In the data rows, the value 500 means zero.
Some points, each followed by its number:
(427 540 577 560 387 598 538 581 453 405 487 511 563 680 695 460 322 624 683 433 553 395 514 622 415 507 361 453 425
 432 466 384) 0
(475 433 476 577 594 495 442 463 498 554 525 586 385 553 484 448 518 342 356 521 469 543 535 590 505 547 426 441 586
 411 591 498) 1
(502 525 452 481 440 525 512 532 500 553 479 514 575 618 475 502 665 650 600 502 609 478 499 419 591 460 276 576 459
 599 514 561) 2
(513 532 360 580 547 382 466 432 555 498 456 406 566 503 533 437 480 575 370 505 546 506 536 487 683 456 630 554 497
 592 624 422) 3
(557 597 429 271 455 359 404 400 340 561 452 341 648 239 423 599 600 388 378 468 396 425 502 302 525 397 793 651 506
 691 538 513) 4
(482 592 497 562 493 519 500 648 577 542 503 445 592 630 566 569 388 637 570 523 555 537 579 548 622 568 541 560 397
 639 514 386) 5
(435 565 507 258 392 344 485 428 395 516 436 286 431 254 362 484 586 378 427 474 472 443 517 365 524 446 738 700 507
 748 517 433) 6
(656 479 440 600 704 473 545 496 559 531 485 646 423 443 390 411 601 282 434 553 496 552 550 521 597 486 364 509 558
 421 513 636) 7
(403 507 539 418 514 583 450 667 473 473 483 453 608 553 617 512 387 704 654 584 460 451 461 503 471 511 524 505 382
 558 495 339) 8
(470 436 590 497 538 564 560 409 650 485 580 641 445 592 462 638 480 495 508 473 450 573 460 566 345 456 428 322 619
 313 346 666) 9
(524 470 490 437 542 440 487 415 499 521 533 502 360 312 342 551 507 327 388 493 404 592 438 425 363 494 631 448 588
 439 451 615) 10
(408 482 653 527 401 573 483 550 490 398 517 564 636 540 580 477 474 654 745 564 539 459 507 569 517 572 536 534 341
 452 488 475) 11
(519 451 527 466 729 616 515 466 594 558 578 590 361 409 448 515 374 276 471 495 239 539 358 614 319 440 442 313 791
 322 483 709) 12
(532 464 463 624 519 643 503 575 629 546 545 595 444 661 462 454 625 436 483 484 607 576 601 474 541 566 371 459 480
 321 509 407) 13
(553 547 431 598 614 407 517 508 487 472 495 508 532 481 519 418 451 422 379 499 556 485 518 528 523 481 528 410 553
 509 529 423) 14
(538 461 513 438 578 472 445 382 483 520 573 587 445 335 351 628 469 317 262 428 282 621 443 442 465 462 538 444 651
 418 544 612) 15
(377 446 544 491 450 534 628 367 511 512 583 493 540 532 520 532 434 598 476 505 253 468 420 551 292 391 350 315 663
 445 403 771) 16
(471 348 560 598 520 608 550 499 592 569 560 573 439 572 450 587 614 543 434 492 516 497 536 467 537 531 369 474 520
 369 396 600) 17
Which two points above are nearest to each new point, looking only along the 4 directions in which the numbered points spread most? Their numbers follow each, nearest first.
(448 409 656 425 418 501 615 409 597 487 504 646 455 610 541 479 549 547 618 515 555 517 404 538 488 552 419 366 460
 384 386 659) -> 17 9
(612 661 295 606 597 296 440 524 439 566 375 382 500 321 407 436 580 361 231 414 607 553 596 304 795 455 563 765 526
 750 745 341) -> 3 6
(528 541 458 563 532 519 485 543 451 457 540 495 490 564 545 304 569 532 626 515 512 440 557 592 476 566 458 484 433
 511 636 431) -> 5 14
(540 410 429 649 613 628 365 631 560 568 444 559 493 603 541 443 346 415 420 508 639 508 497 573 605 551 568 544 521
 433 553 328) -> 14 1
(597 542 435 556 581 512 475 497 441 498 552 559 492 544 465 521 526 443 465 476 448 405 543 555 473 421 403 362 557
 463 405 570) -> 1 17
(421 424 537 271 386 437 539 407 352 441 497 395 567 367 509 654 474 548 576 511 422 423 324 350 438 386 540 457 531
 473 376 624) -> 16 10
(462 442 635 357 390 595 585 459 522 441 565 562 430 620 495 642 520 599 672 495 401 555 380 489 333 491 387 436 519
 374 273 608) -> 16 9
(391 475 513 466 388 623 581 568 530 526 555 452 616 669 634 458 426 812 642 471 523 519 500 594 488 507 448 492 451
 458 397 419) -> 11 0
(516 531 550 328 449 405 456 476 426 461 496 502 491 353 516 426 661 454 521 526 454 418 519 449 447 577 585 500 452
 557 508 518) -> 3 14
(516 545 642 231 310 404 517 404 347 471 542 367 502 487 425 502 561 495 520 467 467 472 457 477 334 501 471 473 481
 632 485 595) -> 10 6
(689 594 400 437 441 382 424 541 364 509 467 409 483 274 425 451 703 326 490 443 586 609 602 484 518 713 679 727 342
 601 576 438) -> 3 6
